Some points, one per row:
[-0.1  0.3 -0.3  0.2 -0.8  0.5  0.4 -0.4]
[ 0.  -0.5 -0.4 -0.7 -0.5  0.6 -0.1 -0.5]
[ 1.4  0.7  0.7  1.7  1.1 -0.3 -1.2  1. ]
[-3.  -0.9 -0.9 -1.5 -2.6 -2.   3.8  2.2]
[-0.7 -0.7  0.  -0.6 -0.2 -0.4  0.3  0.4]
[ 1.3  0.   0.1  0.5  0.5  0.5 -1.8 -0.4]
[-0.4 -0.6 -0.7 -0.4  0.7 -0.1  0.5  0.6]
[-1.1  1.2  0.6  0.7 -0.6 -1.4  0.7  1.5]
[-2.  -0.4 -0.9 -1.1 -1.  -1.3  2.4  1.5]
[ 0.6 -0.7 -0.3 -0.4  0.2  1.2 -0.5 -1.3]
[-0.4 -0.1  0.1 -0.3  0.  -0.6  0.6  0.2]
[ 0.3  0.7  0.7  0.5  0.5 -1.1 -0.3  0.9]
[ 1.   0.4  0.4  1.2  0.5 -0.2 -0.8  0.1]
[ 0.  -0.6 -0.9 -1.  -0.6  0.3  0.2 -1. ]
[-0.1 -0.2  0.2  0.   0.1 -0.3  0.3  0.2]
[ 0.4 -0.1  0.3 -0.1  0.3  0.   0.3  0. ]
[-0.8  0.2  0.5  0.   0.4 -1.   0.6  1.1]
Here are 10 more points, each followed by its number:
[-2.6 -0.4 -0.4 -1.2 -1.4 -1.2  3.   1.2] 0
[-0.1  0.5  1.1  0.8  0.4 -0.9 -0.5  1.5] 1
[-1.9 -0.6 -0.9 -0.9 -1.5 -0.8  1.7  0.9] 2
[ 0.6  0.1 -0.6  0.  -0.5  0.3 -0.5 -0.9] 3
[ 1.3  0.8  0.9  1.3  1.3  0.4 -0.8 -0.3] 4
[ 0.4 -0.7 -0.6 -0.8  0.4  0.7 -0.5 -0.9] 5
[-2.5 -1.6 -0.7 -1.3 -2.1 -0.2  2.4  0. ] 6
[ 0.  -1.4 -1.  -1.3 -0.6  2.2 -0.9 -2. ] 7
[ 1.1  0.9  1.   0.4  0.2  0.2 -0.4  0.3] 8
[-1.5 -1.1 -1.  -1.3 -1.3  0.8  0.7 -0.9] 9
Which of these numbered points is nearest to each point below, ignoring the 2 directions in which the first points spread most? Its number follows each.
[ 0.8 -0.4 -1.2 -0.7 -0.3  1.7 -0.8 -2.5] > 3
[-1.   0.6  0.5  0.4 -0.5  0.1  0.1 -0.2] > 9
[-1.2 -1.4 -1.1 -1.5 -1.3  1.3  0.5 -1.4] > 9
[ 1.6  1.2  2.   1.8  1.6 -0.6 -2.2  0.9] > 1
[ 1.7  1.4  1.1  1.9  2.1  0.1 -1.4  0.1] > 4
[-1.2  1.1  1.3  1.2 -0.1 -0.8  0.1  1.3] > 9
[ 1.5  0.6  0.4  0.9  1.3  1.5 -1.2 -0.8] > 4
[ 2.3  0.8  0.8  1.1  1.9  0.6 -2.5 -0.6] > 5
[-0.7 -1.5 -1.2 -1.8 -1.   1.9 -0.7 -2.6] > 9
[ 1.3  1.   1.   0.7  0.6 -0.7 -0.2  1.3] > 8
[ 0.9  1.2  1.3  1.2  0.7 -0.9 -0.1  1.5] > 8
[-0.2 -0.8 -0.4 -0.6 -0.5  1.  -0.3 -0.8] > 7
[-0.4 -1.2 -0.5 -1.1 -0.7  0.5  0.  -0.6] > 1
[ 0.1 -0.5 -0.8 -0.4 -0.4  0.8  0.  -0.4] > 2
[-1.6  0.1  0.5  0.2 -0.6 -0.8  1.2  1.5] > 7
[ 0.6 -0.6 -1.1 -0.9 -0.4  1.5 -0.5 -2.3] > 3
[ 0.8  0.2  0.   0.6  0.3  0.1 -0.8  0.1] > 2
[ 1.3  0.3 -0.3  0.2  0.3  0.9 -1.1 -1.1] > 3
[ 0.2  0.1 -0.4 -0.3  0.4 -0.2 -0.4 -0.3] > 5
[-0.4 -0.3  0.  -0.3 -0.2 -0.2  0.6  0.1] > 0
[ 1.5  0.9  0.5  0.8  1.7 -0.2 -1.6 -0.4] > 5
[ 0.9  0.5  0.4  0.3  0.9  0.  -1.   0. ] > 5
[ 0.5  0.2 -0.4  0.  -0.2  0.5 -0.3 -0.7] > 3
[-1.1 -1.9 -1.6 -2.1 -1.3  1.9  1.2 -2. ] > 0
[ 1.2 -1.3 -1.7 -1.1  0.8  2.4 -1.1 -2.8] > 5
[ 0.   2.8  2.   2.8  0.7 -2.9  0.1  3.4] > 3
